(in the rows, 128 means zero)
Where one turn sends some rows of the set: a few examples, then the rows asked
Kevo: [128 160 105 127 158  91 109 155 141 149 162 106  97 162  98 139 121 111
 142 102 110 128 108 116 125 108 112 127 115 151 120 128 166 115 117 113
 114 123]
guve: [120 134 106 145 139 103 102 149 118 113 145 101 104 109 108 122 153 139
 150 102 121 115 138 146  83 150 120 123  97 195 127  88 107  93 122 128
 132 127]
mavo: [111 150 125 147 164  85 121 167 128 157 186 110 100 160 110 125 117 121
 151 103  88 124 118 121 125 131 118 110 118 153 140 117 167 124 133 100
 127 111]
Dugim: [117 136 116 147 136 102 104 154 109 113 142 108 100 115 103 122 161 142
 147 102 122 108 135 150  83 153 126 120 105 199 129  88 105 100 118 126
 143 130]
Pogov: [117 137 114 153 135 114 111 150 108 103 142 106 100 110 107 121 165 147
 137 103 119 106 135 154  97 144 128 127 106 196 133  89  98 101 109 132
 141 136]
ton: [118 135 109 147 139 104 105 152 111 113 141 104 101 114 103 120 160 142
 144 101 119 109 132 151  82 151 125 123 106 196 129  87 106 100 119 129
 140 132]
Bon: [118 135 116 145 133  99 102 149 113 113 146 106 103 108 109 126 152 138
 156 103 123 116 141 146  84 154 120 120  96 198 127  86 106  93 120 125
 133 125]
bosek: [118 169 150 142 134 106 127 154 117 121 169 119  92 149 108 155 135 125
 134 109 114 125 122 125 175  93 125 132 117 154 134 131 135 123  87 114
 121 131]
fer: [121 134  99 146 142 108 105 146 120 109 142  97 104 105 109 119 156 139
 143 102 118 113 137 148  88 146 122 126  99 193 129  89 104  91 118 133
 130 131]
Vug: [116 137 122 152 132 109 110 153 104 104 143 108  99 108 108 124 164 146
 141 104 121 106 137 154  98 147 128 124 106 198 133  88  96 103 110 130
 143 134]
pudu: [120 165 152 131 136  82 112 161 119 143 172 125  92 160 102 156 121 115
 158 105 122 129 121 116 142 115 115 117 112 160 124 126 155 120 107 100
 120 117]
lomis: [118 167 160 137 131  92 120 159 113 131 171 126  91 154 107 158 127 121
 149 108 120 127 125 121 163 106 121 123 113 158 129 127 142 123  96 103
 123 124]
ritor: [130 161  94 132 161 105 117 149 144 140 159  98 100 155  99 135 127 116
 127 103 106 125 108 120 138  96 116 135 119 147 123 133 159 114 111 123
 111 131]
refov: [111 153 108 160 166 116 141 156 130 130 180  97 104 145 115 119 133 134
 118 106  77 117 116 129 163 101 129 130 124 145 150 124 145 127 112 122
 125 131]
fipak: [126 163 102 138 154 115 125 148 139 126 159 100  98 150 103 138 133 121
 119 106 104 122 110 125 158  86 122 139 119 146 129 135 146 116  97 128
 115 138]
sulo: [106 156 133 163 154 115 144 158 118 125 185 106 100 143 118 127 135 135
 122 109  81 120 122 131 175 103 132 127 122 150 153 123 137 129 104 116
 129 130]
madim: [103 156 155 162 146 104 140 163 109 129 190 117  97 147 119 136 131 135
 137 108  88 121 128 128 174 112 129 119 121 153 153 120 138 131 105 105
 131 124]
sut: [120 136 101 150 141 115 109 145 120 103 143  96 104 103 110 121 159 142
 138 103 116 113 138 151  96 141 124 129 100 193 131  90 100  93 113 136
 131 134]
Goli: [116 137 126 146 130 102 104 150 108 109 148 110 101 107 111 130 154 140
 157 105 124 115 143 147  93 153 122 119  97 199 130  86 101  96 116 123
 133 126]
Kopa: [118 136 107 151 139 113 110 151 111 107 140 102 100 111 105 120 165 145
 137 102 119 107 132 154  91 144 128 127 108 196 132  91 101 100 112 134
 140 136]
vos: [ 93 140 160 151 127  99 125 162 116 150 180 127 113 141 106 139 110 123
 130 113 127 127 138 132 161 105 115 108 123 164 125 104 133 132 129 106
 126  99]
zazi: [100 137 111 153 146 124 134 151 137 142 168 103 119 134 104 121 119 128
  98 111 112 123 126 138 167  83 119 126 129 151 127 112 130 128 124 130
 118 114]
sisil: [115 150  96 154 174 109 134 156 138 142 178  93 104 151 112 114 127 128
 123 103  77 120 112 126 142 110 124 126 124 145 146 124 158 123 122 118
 122 126]
venop: [119 135 105 149 140 109 107 151 112 110 139 103 101 114 104 118 162 144
 139 102 118 107 132 153  85 148 127 124 108 195 130  89 104 100 116 132
 140 135]
Pel: [117 137 111 152 135 115 112 145 113  99 145 100 102 101 112 125 160 144
 140 105 118 112 141 152 105 140 126 129  99 194 134  90  94  94 109 135
 132 135]
Zilev: [124 161 129 127 147  82 107 159 130 152 167 116  95 164  99 149 118 111
 155 103 118 128 114 114 128 117 111 119 114 156 120 127 165 117 116 103
 117 117]
lagal: [ 95 140 134 157 134 121 136 154 126 136 174 112 115 132 107 130 120 131
 103 114 116 123 132 139 178  84 122 123 128 155 131 111 121 133 117 125
 123 112]
lavep: [116 138 125 151 131 106 108 154 104 107 143 111  99 111 107 126 163 145
 145 103 122 107 138 154  94 149 128 123 107 199 132  87  99 103 112 127
 144 132]
lapi: [120 167 126 142 143 115 130 149 127 119 164 107  95 147 107 147 137 125
 121 109 108 123 115 127 174  85 125 138 119 150 132 133 137 121  90 124
 117 138]
lev: [115 139 123 152 129 111 112 147 108  98 147 105 101 102 112 128 159 145
 144 105 121 113 143 152 106 143 126 126  98 196 134  89  93  95 107 131
 133 133]
pifar: [115 148 103 148 173  95 125 161 137 154 181 100 104 157 110 117 119 123
 137 101  81 124 112 122 127 121 120 119 120 149 142 120 167 122 132 112
 124 118]
kufor: [115 138 128 150 127 106 108 150 105 103 149 109 101 103 113 131 157 143
 151 106 125 114 144 150 101 148 125 123  97 198 132  87  96  97 111 127
 134 130]
ruguf: [100 132 124 142 145  93 113 160 135 167 173 114 117 149  99 127 103 116
 131 108 122 127 127 127 130 112 109 108 124 160 116 105 152 127 145 110
 120  96]
setof: [106 152 149 151 154  83 125 168 115 151 190 119  98 157 113 133 118 125
 157 105  92 125 124 120 139 131 121 108 117 157 143 115 160 128 125  93
 131 110]
Fiz: [ 96 135 148 144 134  91 117 163 122 163 178 123 114 147 103 135 104 119
 136 109 128 128 134 128 142 113 110 104 123 162 120 104 144 130 139 104
 124  93]
Savol: [104 132 104 143 154 105 117 156 143 162 169 104 120 145  98 119 106 118
 117 108 116 125 121 130 132 101 110 115 126 155 117 109 151 125 144 121
 117 101]
posop: [ 93 140 154 156 126 112 133 158 117 140 177 123 113 135 108 137 116 129
 116 115 123 125 136 137 176  93 120 116 125 160 128 108 124 134 118 114
 125 106]
zakef: [103 134  98 149 153 116 126 152 145 153 167 100 121 139 100 116 112 124
 103 108 112 124 122 134 147  89 115 122 129 152 123 111 142 126 135 129
 117 109]
bulo: [103 155 161 156 145  92 132 168 107 139 192 122  96 152 118 138 124 130
 150 107  91 124 128 125 159 125 125 111 117 158 149 118 147 131 114  98
 131 115]
neti: [117 136 123 148 134 103 106 155 105 111 143 110  99 113 105 126 160 142
 148 102 122 108 137 152  87 153 126 120 106 200 130  86 103 101 115 125
 141 131]

neti -> Dugim
lagal -> posop
pifar -> sisil
Now find these:
lapi -> bosek
guve -> fer

